One turn moves each row of this set onto another row. After a few examples, where does it send each row asked below?
vimik: [ -2  -9  17   3  15  -5 -10 -15  14 -17 -13  -4  -1 -13   0  12  12 -21
   3 -11 -11  22]
kat: [ 10   3  -4   4  -6 -21 -16   0 -10  -7  -5 -13   0   0   0  12   3 -32
  -1 -14   5  28]
depu: [  8  -8   2  14  -9 -16 -25   0   9 -10   7 -10  -4   3  -1  19  -4 -16
  -6 -10  13  13]
bot: [ -9   1 -10  12  -9 -18 -28   8   0   6 -12 -11 -15  11 -12  14   3 -19
   1  -8  12  21]
Zezud: [  3 -11  14  19  11   2 -16 -11  13   4 -21   1   1 -13  -6  25   8  -7
   7  -7   0  20]
ruve: [-14  -1  -3   7  -8 -20 -24   5   9  -7   1 -15 -19  12  -7   9   1 -24
  -2  -8   8  16]
Baz: [-22  -9   0  -5  -7  -9  -8  16  -5   6 -18 -13  -4  -6   7  16   0 -19
  10   4   0  14]
sos: [-16  -1  11  10  -8   8  -1 -16  -1   2 -12  21 -11  -5 -11  20   7 -15
   8  -4   7   6]
vepib: [ 10  -1   1   8  -5 -20 -15   2   2 -13   7 -14  -3   2   0  15  -2 -30
  -8 -13   3  18]
kolom: [-13   8   4   3  -3   5  -2 -15  -3  -1 -14  25  -7  -4 -13  17  11 -15
  12  -1   7  14]
rutal: [-19  -3  13  12  -4   6  -2 -17  -5  -7  -7  17 -15  -7  -6  17   9 -17
   0 -11  -1   1]
rukem: [ -7 -16  15  16  -5 -10 -24  -3   6 -12 -21 -13   1  -8   1  34   5 -15
   5 -18  -3   8]
peti: [  0  -6  12  20  -4 -12 -15   1   2   6 -23  -8   6  -7  -5  39   3 -16
  16 -10   2  19]
Refaf: [  9  -1  -6   7 -10 -19 -26  -3 -10  -1 -12 -11   0  -1   1  15   4 -21
   5 -11  17  28]
zabo: [-21  -2   8   3  -8  10   1  -9  -9  -7  -7  17 -15  -9  -1  18  13 -16
  -2 -14   6   9]
beka: [ -9   9 -10  12  -4 -23 -22   8  -3   4  -8 -12 -16   9  -8  10   5 -24
   3  -7   8  26]
Mebe: [-12  -5  -6  10 -12 -16 -29   6   8  -1  -7 -12 -17  12 -11  14   1 -19
  -2  -9  11  15]
vif: [-15  -3  -4  -8  -2  -8  -5  23   1   1 -13  -7   0  -1   0  19   0 -20
   6   8  -6  14]
seg: [  0 -17  18  12  11   1 -15 -12  18  -9 -16  -2  -1 -12  -5  21   8 -15
  -1 -12  -7  14]
difu: [-17  -2   7   3 -11  12   4  -7  -5   0  -9  20 -12  -7  -6  22  10 -18
   2 -10   9  12]
gud: [  8  -7  -2  12 -12 -15 -31  -3   0  -3  -5  -9  -2   1   0  19   0 -10
   2  -9  22  19]
Lemeb: [-14   2  -5  -2   6  -9 -12  25   3  -7  -5  -4  -2  -1   3  19   1  -7
   1   7  -6   9]
Sevi: [-16   6   8   5   3   3  -3 -15  -8 -16  -8  19 -14  -6  -5  12  15 -17
  -1 -12  -5   5]
nodap: [-12   7  -5   9  -4 -24 -20   6   2  -4   1 -15 -18  10  -5   6   4 -27
   1  -7   5  22]
gab: [-14  10   1  -1   0   8   0  -4  -6 -11  -4  25 -10  -5  -5  17  16 -11
   2  -7   7  16]
vit: [-25  -9   1   2  -4 -10 -16  13  -8   1 -14 -13  -8  -8  14  14   3  -6
   8   1   3  10]
ref: [-20  -2  -2   4   5 -10 -19  19  -3  -7  -6  -8  -8  -5  12  16   4   1
   2   3   0   6]
sol: [-13   6   3   0  -6  10   4  -3  -4  -3  -7  24  -9  -5  -9  22  11 -15
   4  -5   9  15]
Kip: [  2  11   8  11   5 -20  -9   2   4  -2 -13  -4   9  -5  -2  30   7 -17
  23  -2   2  30]
fud: [-18   5   4   1  -2   8  -2  -8 -10 -14  -4  20 -15  -8   1  15  17 -12
  -2 -13   6  11]
Nom: [  3   0  12  14  15  -4 -12 -13   6   4 -21   2   3 -14  -3  18  13  -9
  15  -4   2  31]
kame: [  0   1  13   5  17  -8  -8 -15   7  -9 -16  -1   2 -14   1  10  15 -18
  13  -7  -4  32]
Pas: [ -8  -7  14   5   4 -17 -23  -5   9 -30 -10 -12   0  -7   7  24  11 -15
   6 -16  -6  12]
zime: [-13  12   2   0   4   2  -4 -14  -8 -12 -12  24  -9  -4  -9  12  16 -16
   7  -5   0  14]
nak: [ -3  10  10   2  10 -22 -14  -2   9 -25  -4  -6   5  -5   4  21  12 -16
  17  -6  -3  25]

Pas turns into Kip
gud turns into vepib
vif turns into vit
Now these:
sol turns into zabo
Sevi turns into kolom
bot turns into ruve
vimik turns into Nom

